In the rows, zero is written as 128.
One turn moves every row onto another: examples first, then more rows asked:
bir: [113 152  88  96 144 166 134  97 119 118 131 133 136 151 116 133 118 102]
bine: [129 131 118 117 116  72 105 110 124 146 126 102 131 142 169 139 108 154]
mem: [128 116 129 129 110  70 123 123 114 144 122 105 119 133 165 112 106 153]
zumon: [158 132 194 129 118 168 137  78 122 146 123 112 128 142 135 134 147 137]
nege: [114 146  94 105 123  89 124  87 108 144 136 109 164 136 137 111 103 136]
Tekar: [123 119 121 132 112  77 142 118 102 141 126 109 127 122 145  85 104 146]
fedat: [106 134  94 116 125 172 172 125 116 128 124 126 138 139 119  92 122 119]
fal: [136 156 161 132 147 133  92 119 104 132 103  99 114 145  84 101 145 137]
mugif: [174 138 166 120 133 175 137  78 125 163 135 100 151 140 118 132 141 142]
tugu: [166 138 128 135 148 148 100 119 108 143  93 104 109 166  91 111 134 148]
Lobas: [131 108 144 139 136 157 115 123 113 142  90 136 182 184 125 128 122 162]
lusak: [174 121 172 124 137 173 145  81 115 161 138 111 159 137 112 124 130 140]
Zul: [143 181  76 103 139 141 149 124 121 130 132 121 123 133 116 135 119 129]
palub: [146 143  82 119 136 145 177 148 115 136 127 137 145 130 123 118 103 141]
Lali: [167 142 180 120 124 173 133  76 128 156 127 101 135 142 129 135 148 141]
Tese: [109 164 155 112 130 108 119 141 133 104 132 131 121 121 152 162 128 124]
kevu: [129 115 123 132 127 129 176 167 117 127 128 150 156 123 146 124 101 146]
gaz: [124 192 112  98 138 123 122 123 129 113 133 117 109 127 129 156 131 122]
zif: [160 115 199 132 125 164 141  81 111 142 127 122 137 138 132 124 137 133]
dukep: [103 153 184 132 138 134  94 118 109 124 107 111 155 142  96 104 144 138]
veref: [167 112 185 132 133 167 149  82 109 151 135 123 154 133 122 120 128 133]
boda: [118 144 102 104 122  81 107  90 121 146 130 105 153 144 157 137 107 146]
Lelis: [124 144 115  96 158 142  93 113 137 118 141 126 125 145 130 170 121 105]
kog: [163 112 121 137 144 156 113 122 109 150  86 123 143 186 110 125 122 161]
Bonu: [112 134 103 118 121  86 141  99  97 142 131 110 150 125 133  85 101 138]
sig: [112 128 162 130 125 110 146 167 128 111 132 145 143 119 162 146 114 137]
mep: [100 129 175 135 132 147 107 120 112 129 100 128 191 162 118 119 133 151]
batev: [127 123 154 112 149 126  91 155 151 127 143 115 118 130 149 167 124 124]
Ragot: [110 112 133 133 119 158 172 166 131 137 126 117 133 125 136  89 124 142]
zel: [120 106 162 134 132 133 131 182 150 137 135 112 122 121 150 126 125 142]

dukep moves to mep
lusak moves to mugif
Now find these:
Lelis moves to batev
nege moves to boda
kevu moves to palub

